128 stands for zero in the data rows.
Here is a table of points, one per row:
124 & 105 & 144 & 174 & 188 & 127 & 92 & 46 & 120 & 101 & 126 & 80 & 143 & 148 & 155 & 186 & 158 & 131 & 151 & 118 & 148 & 121 & 140 & 143 & 137 & 136 & 132 & 143 & 86 & 118 & 46 & 104 \\
101 & 133 & 136 & 121 & 107 & 107 & 114 & 152 & 126 & 150 & 74 & 97 & 185 & 97 & 148 & 121 & 117 & 85 & 124 & 100 & 110 & 142 & 115 & 171 & 165 & 140 & 150 & 201 & 183 & 157 & 97 & 178 \\
81 & 82 & 130 & 167 & 168 & 165 & 192 & 150 & 118 & 143 & 143 & 134 & 181 & 131 & 103 & 154 & 185 & 105 & 109 & 107 & 137 & 147 & 65 & 129 & 146 & 109 & 113 & 95 & 138 & 135 & 137 & 93 \\
131 & 140 & 160 & 125 & 121 & 166 & 126 & 145 & 138 & 207 & 127 & 145 & 117 & 163 & 64 & 81 & 113 & 162 & 129 & 143 & 191 & 153 & 168 & 183 & 108 & 148 & 103 & 146 & 161 & 126 & 129 & 114 \\
167 & 124 & 92 & 160 & 129 & 91 & 87 & 129 & 155 & 107 & 156 & 210 & 159 & 93 & 134 & 105 & 143 & 191 & 66 & 111 & 107 & 96 & 102 & 122 & 110 & 114 & 172 & 165 & 129 & 169 & 145 & 121 \\
101 & 155 & 89 & 110 & 104 & 126 & 124 & 67 & 107 & 140 & 182 & 186 & 112 & 143 & 131 & 118 & 100 & 46 & 129 & 125 & 131 & 128 & 135 & 147 & 137 & 106 & 112 & 95 & 112 & 78 & 133 & 100 \\
154 & 159 & 95 & 128 & 136 & 141 & 151 & 83 & 132 & 48 & 83 & 114 & 105 & 137 & 124 & 90 & 156 & 131 & 66 & 156 & 118 & 122 & 100 & 139 & 145 & 99 & 44 & 109 & 155 & 169 & 157 & 178 \\
159 & 123 & 89 & 127 & 168 & 134 & 94 & 78 & 159 & 190 & 172 & 146 & 129 & 126 & 161 & 83 & 71 & 102 & 155 & 166 & 159 & 139 & 82 & 122 & 172 & 151 & 142 & 138 & 95 & 121 & 151 & 131 \\
133 & 105 & 135 & 113 & 123 & 132 & 103 & 117 & 170 & 180 & 114 & 124 & 142 & 104 & 52 & 57 & 125 & 99 & 141 & 171 & 144 & 155 & 164 & 130 & 98 & 156 & 83 & 158 & 91 & 99 & 127 & 114 \\
128 & 144 & 87 & 180 & 109 & 121 & 89 & 146 & 160 & 100 & 151 & 133 & 88 & 154 & 139 & 144 & 97 & 128 & 85 & 95 & 59 & 145 & 144 & 157 & 127 & 222 & 117 & 132 & 152 & 150 & 130 & 145 \\
126 & 141 & 128 & 148 & 130 & 71 & 105 & 165 & 124 & 139 & 98 & 139 & 130 & 45 & 77 & 116 & 163 & 139 & 158 & 181 & 158 & 214 & 170 & 131 & 179 & 127 & 121 & 120 & 128 & 102 & 138 & 149 \\
176 & 151 & 95 & 104 & 128 & 129 & 149 & 129 & 90 & 43 & 97 & 81 & 166 & 167 & 125 & 94 & 131 & 113 & 126 & 165 & 127 & 122 & 151 & 112 & 100 & 104 & 124 & 70 & 155 & 217 & 166 & 152 \\
156 & 94 & 107 & 143 & 132 & 170 & 103 & 79 & 65 & 66 & 62 & 103 & 102 & 119 & 123 & 138 & 122 & 108 & 150 & 92 & 140 & 157 & 136 & 115 & 105 & 47 & 106 & 139 & 199 & 178 & 207 & 146 \\
139 & 89 & 103 & 137 & 98 & 97 & 130 & 132 & 118 & 98 & 184 & 88 & 105 & 151 & 141 & 118 & 122 & 94 & 98 & 93 & 156 & 145 & 112 & 113 & 113 & 172 & 145 & 167 & 178 & 140 & 123 & 134 \\
115 & 80 & 101 & 154 & 61 & 133 & 119 & 122 & 97 & 126 & 132 & 98 & 181 & 69 & 98 & 120 & 107 & 119 & 141 & 78 & 63 & 97 & 148 & 142 & 139 & 187 & 140 & 144 & 141 & 135 & 150 & 119 \\
156 & 136 & 104 & 126 & 113 & 115 & 105 & 108 & 122 & 145 & 126 & 164 & 124 & 126 & 104 & 182 & 144 & 97 & 35 & 138 & 114 & 101 & 156 & 76 & 102 & 159 & 165 & 146 & 142 & 180 & 105 & 104 \\
119 & 119 & 90 & 167 & 89 & 144 & 187 & 174 & 107 & 124 & 118 & 140 & 174 & 211 & 175 & 156 & 176 & 160 & 179 & 127 & 151 & 117 & 140 & 114 & 171 & 137 & 108 & 145 & 62 & 99 & 147 & 134 \\
125 & 111 & 158 & 113 & 167 & 66 & 124 & 134 & 188 & 140 & 112 & 121 & 107 & 78 & 70 & 75 & 163 & 86 & 174 & 160 & 152 & 135 & 171 & 140 & 145 & 134 & 105 & 159 & 122 & 128 & 158 & 80 \\
156 & 140 & 157 & 103 & 93 & 119 & 111 & 159 & 52 & 148 & 169 & 99 & 80 & 130 & 103 & 142 & 123 & 156 & 131 & 129 & 159 & 97 & 41 & 87 & 127 & 128 & 106 & 129 & 88 & 152 & 134 & 157 \\
132 & 94 & 167 & 134 & 156 & 94 & 127 & 85 & 129 & 153 & 168 & 168 & 142 & 137 & 157 & 126 & 57 & 96 & 99 & 158 & 132 & 193 & 196 & 116 & 140 & 97 & 160 & 105 & 114 & 96 & 158 & 179 \\
101 & 145 & 124 & 91 & 111 & 107 & 119 & 146 & 103 & 131 & 77 & 112 & 156 & 142 & 102 & 122 & 53 & 125 & 115 & 137 & 112 & 136 & 111 & 151 & 145 & 109 & 170 & 224 & 180 & 117 & 111 & 146 \\
182 & 157 & 119 & 89 & 141 & 112 & 194 & 37 & 144 & 120 & 82 & 117 & 131 & 101 & 137 & 162 & 135 & 150 & 124 & 139 & 83 & 93 & 112 & 145 & 136 & 127 & 77 & 135 & 129 & 154 & 179 & 161 \\
119 & 142 & 130 & 139 & 126 & 88 & 143 & 97 & 174 & 182 & 162 & 116 & 134 & 161 & 88 & 107 & 92 & 154 & 138 & 98 & 184 & 136 & 168 & 182 & 170 & 132 & 98 & 76 & 134 & 161 & 117 & 97 \\
109 & 133 & 169 & 76 & 97 & 120 & 73 & 109 & 106 & 99 & 173 & 205 & 164 & 116 & 191 & 119 & 122 & 77 & 94 & 120 & 143 & 109 & 154 & 157 & 179 & 106 & 51 & 129 & 124 & 128 & 88 & 110 \\
149 & 152 & 128 & 80 & 146 & 121 & 99 & 162 & 76 & 154 & 61 & 79 & 102 & 106 & 161 & 146 & 113 & 179 & 100 & 111 & 98 & 96 & 105 & 148 & 111 & 124 & 88 & 108 & 115 & 133 & 148 & 151 \\
146 & 151 & 128 & 61 & 155 & 77 & 182 & 133 & 86 & 122 & 67 & 121 & 102 & 108 & 123 & 132 & 95 & 149 & 109 & 127 & 106 & 95 & 74 & 124 & 106 & 157 & 104 & 115 & 94 & 117 & 158 & 159 \\
163 & 85 & 107 & 80 & 110 & 163 & 160 & 191 & 202 & 122 & 155 & 120 & 118 & 146 & 180 & 169 & 148 & 192 & 150 & 147 & 88 & 171 & 129 & 89 & 151 & 76 & 113 & 141 & 150 & 113 & 91 & 86 \\
83 & 108 & 96 & 100 & 141 & 184 & 154 & 180 & 166 & 103 & 120 & 156 & 162 & 173 & 119 & 141 & 138 & 123 & 181 & 135 & 127 & 128 & 139 & 39 & 138 & 136 & 81 & 150 & 105 & 134 & 100 & 147 \\
133 & 127 & 135 & 74 & 103 & 148 & 146 & 118 & 104 & 97 & 113 & 101 & 97 & 126 & 129 & 110 & 140 & 87 & 143 & 114 & 132 & 151 & 133 & 183 & 168 & 171 & 202 & 182 & 164 & 150 & 139 & 110 \\
46 & 121 & 122 & 145 & 171 & 164 & 135 & 152 & 146 & 122 & 121 & 106 & 169 & 128 & 165 & 144 & 157 & 90 & 106 & 167 & 122 & 127 & 69 & 170 & 128 & 121 & 140 & 92 & 116 & 97 & 153 & 80 \\
127 & 153 & 84 & 126 & 92 & 126 & 112 & 136 & 116 & 100 & 144 & 90 & 39 & 60 & 89 & 130 & 152 & 185 & 184 & 195 & 171 & 188 & 158 & 181 & 158 & 137 & 159 & 104 & 117 & 106 & 102 & 145 \\
62 & 102 & 163 & 164 & 181 & 181 & 139 & 102 & 89 & 134 & 100 & 177 & 100 & 153 & 167 & 142 & 104 & 167 & 179 & 186 & 107 & 107 & 129 & 129 & 160 & 124 & 128 & 119 & 143 & 142 & 122 & 93 \\
143 & 144 & 90 & 117 & 137 & 122 & 119 & 119 & 61 & 143 & 201 & 204 & 170 & 126 & 140 & 120 & 102 & 77 & 108 & 101 & 141 & 119 & 170 & 159 & 145 & 112 & 119 & 93 & 136 & 77 & 130 & 141 \\
133 & 99 & 144 & 131 & 189 & 146 & 167 & 133 & 51 & 133 & 123 & 165 & 127 & 138 & 113 & 98 & 149 & 167 & 165 & 127 & 57 & 132 & 131 & 148 & 126 & 93 & 150 & 108 & 117 & 118 & 58 & 75 \\
149 & 151 & 158 & 174 & 167 & 148 & 99 & 97 & 82 & 90 & 97 & 122 & 187 & 139 & 148 & 135 & 136 & 157 & 128 & 126 & 166 & 163 & 116 & 104 & 115 & 176 & 142 & 116 & 125 & 48 & 60 & 75 \\
145 & 114 & 133 & 137 & 89 & 146 & 110 & 94 & 178 & 204 & 127 & 98 & 141 & 172 & 103 & 94 & 77 & 104 & 86 & 149 & 127 & 153 & 114 & 147 & 192 & 105 & 167 & 62 & 98 & 134 & 115 & 106 \\
109 & 81 & 135 & 136 & 87 & 80 & 101 & 150 & 144 & 80 & 114 & 111 & 150 & 132 & 116 & 130 & 83 & 115 & 150 & 114 & 157 & 64 & 122 & 104 & 153 & 191 & 160 & 103 & 208 & 124 & 150 & 121 \\
163 & 164 & 203 & 137 & 120 & 172 & 115 & 150 & 148 & 128 & 112 & 123 & 104 & 136 & 127 & 94 & 149 & 130 & 144 & 89 & 114 & 102 & 119 & 86 & 108 & 154 & 113 & 79 & 123 & 104 & 142 & 169 \\
83 & 109 & 132 & 127 & 202 & 188 & 173 & 176 & 129 & 108 & 184 & 115 & 185 & 142 & 108 & 173 & 161 & 146 & 116 & 126 & 125 & 123 & 132 & 133 & 159 & 151 & 121 & 131 & 66 & 140 & 128 & 156 \\
119 & 172 & 106 & 97 & 149 & 101 & 84 & 91 & 143 & 158 & 133 & 157 & 143 & 147 & 156 & 97 & 217 & 190 & 84 & 104 & 131 & 74 & 148 & 100 & 112 & 123 & 197 & 155 & 174 & 141 & 142 & 130 \\
83 & 148 & 142 & 94 & 71 & 79 & 82 & 50 & 114 & 148 & 146 & 170 & 173 & 144 & 148 & 130 & 193 & 164 & 142 & 95 & 96 & 176 & 90 & 94 & 80 & 124 & 160 & 149 & 105 & 194 & 154 & 136 \\
These points spread out most along one direction. Take the direction at right angles to it along which they spread out most. Go by this last direction. Where along it does each point below lie, from 0 to 99? The average is 50, and the first point in the table lies past the average. One standard deviation of the points above along it is 16.
139 & 139 & 89 & 126 & 149 & 103 & 123 & 169 & 113 & 101 & 162 & 114 & 65 & 150 & 163 & 123 & 96 & 59 & 110 & 76 & 92 & 184 & 140 & 113 & 122 & 171 & 137 & 165 & 142 & 160 & 129 & 124 \\ 42
136 & 140 & 197 & 145 & 106 & 144 & 140 & 156 & 135 & 140 & 102 & 138 & 52 & 106 & 124 & 137 & 143 & 133 & 120 & 29 & 155 & 110 & 107 & 106 & 120 & 120 & 111 & 108 & 103 & 118 & 142 & 183 \\ 54
80 & 86 & 156 & 197 & 148 & 109 & 165 & 102 & 90 & 103 & 102 & 118 & 94 & 160 & 157 & 104 & 151 & 147 & 102 & 129 & 109 & 135 & 143 & 125 & 125 & 104 & 104 & 143 & 91 & 93 & 72 & 80 \\ 69
155 & 205 & 214 & 154 & 128 & 110 & 134 & 140 & 172 & 96 & 189 & 118 & 128 & 121 & 107 & 159 & 104 & 149 & 143 & 106 & 107 & 149 & 80 & 103 & 85 & 79 & 128 & 110 & 143 & 94 & 144 & 130 \\ 54
149 & 104 & 139 & 108 & 131 & 128 & 109 & 154 & 145 & 148 & 119 & 178 & 117 & 148 & 99 & 96 & 71 & 130 & 162 & 132 & 218 & 124 & 146 & 193 & 91 & 123 & 126 & 112 & 114 & 173 & 73 & 113 \\ 36
141 & 132 & 165 & 221 & 136 & 133 & 115 & 130 & 129 & 176 & 195 & 106 & 104 & 110 & 140 & 135 & 159 & 105 & 160 & 184 & 109 & 85 & 94 & 122 & 28 & 87 & 94 & 138 & 155 & 120 & 107 & 171 \\ 56
124 & 107 & 142 & 106 & 87 & 137 & 160 & 119 & 114 & 92 & 133 & 94 & 127 & 121 & 118 & 113 & 118 & 112 & 96 & 144 & 137 & 88 & 158 & 152 & 152 & 153 & 212 & 218 & 152 & 118 & 145 & 132 \\ 38
155 & 145 & 182 & 143 & 87 & 135 & 102 & 146 & 175 & 105 & 137 & 125 & 107 & 123 & 144 & 103 & 132 & 115 & 165 & 127 & 96 & 93 & 90 & 130 & 77 & 98 & 142 & 84 & 78 & 113 & 151 & 153 \\ 53
134 & 77 & 84 & 68 & 94 & 139 & 192 & 175 & 195 & 182 & 119 & 136 & 141 & 131 & 210 & 184 & 163 & 162 & 141 & 167 & 133 & 158 & 138 & 105 & 61 & 141 & 90 & 108 & 167 & 93 & 103 & 106 \\ 68
79 & 54 & 61 & 78 & 150 & 145 & 123 & 153 & 188 & 104 & 139 & 122 & 121 & 176 & 111 & 151 & 154 & 164 & 142 & 101 & 112 & 115 & 121 & 80 & 122 & 80 & 134 & 117 & 115 & 74 & 101 & 153 \\ 72
157 & 139 & 115 & 141 & 127 & 102 & 79 & 126 & 133 & 128 & 104 & 181 & 83 & 168 & 81 & 219 & 147 & 86 & 93 & 125 & 91 & 116 & 142 & 121 & 131 & 172 & 177 & 131 & 132 & 133 & 141 & 123 \\ 43
97 & 136 & 105 & 178 & 178 & 187 & 169 & 150 & 129 & 120 & 110 & 166 & 180 & 115 & 152 & 161 & 100 & 140 & 126 & 151 & 151 & 121 & 127 & 165 & 94 & 112 & 140 & 151 & 101 & 116 & 155 & 84 \\ 70
139 & 211 & 182 & 208 & 128 & 109 & 156 & 134 & 180 & 132 & 147 & 93 & 134 & 117 & 141 & 135 & 110 & 102 & 175 & 130 & 117 & 86 & 115 & 90 & 77 & 71 & 151 & 95 & 131 & 132 & 94 & 136 \\ 56
153 & 160 & 126 & 90 & 129 & 130 & 94 & 181 & 86 & 202 & 99 & 49 & 116 & 98 & 133 & 141 & 140 & 131 & 107 & 87 & 123 & 66 & 141 & 87 & 131 & 84 & 95 & 125 & 91 & 121 & 170 & 134 \\ 54
96 & 140 & 117 & 117 & 96 & 146 & 158 & 113 & 139 & 110 & 106 & 104 & 77 & 13 & 91 & 99 & 105 & 157 & 128 & 170 & 170 & 172 & 175 & 107 & 139 & 149 & 143 & 108 & 91 & 138 & 104 & 110 \\ 36
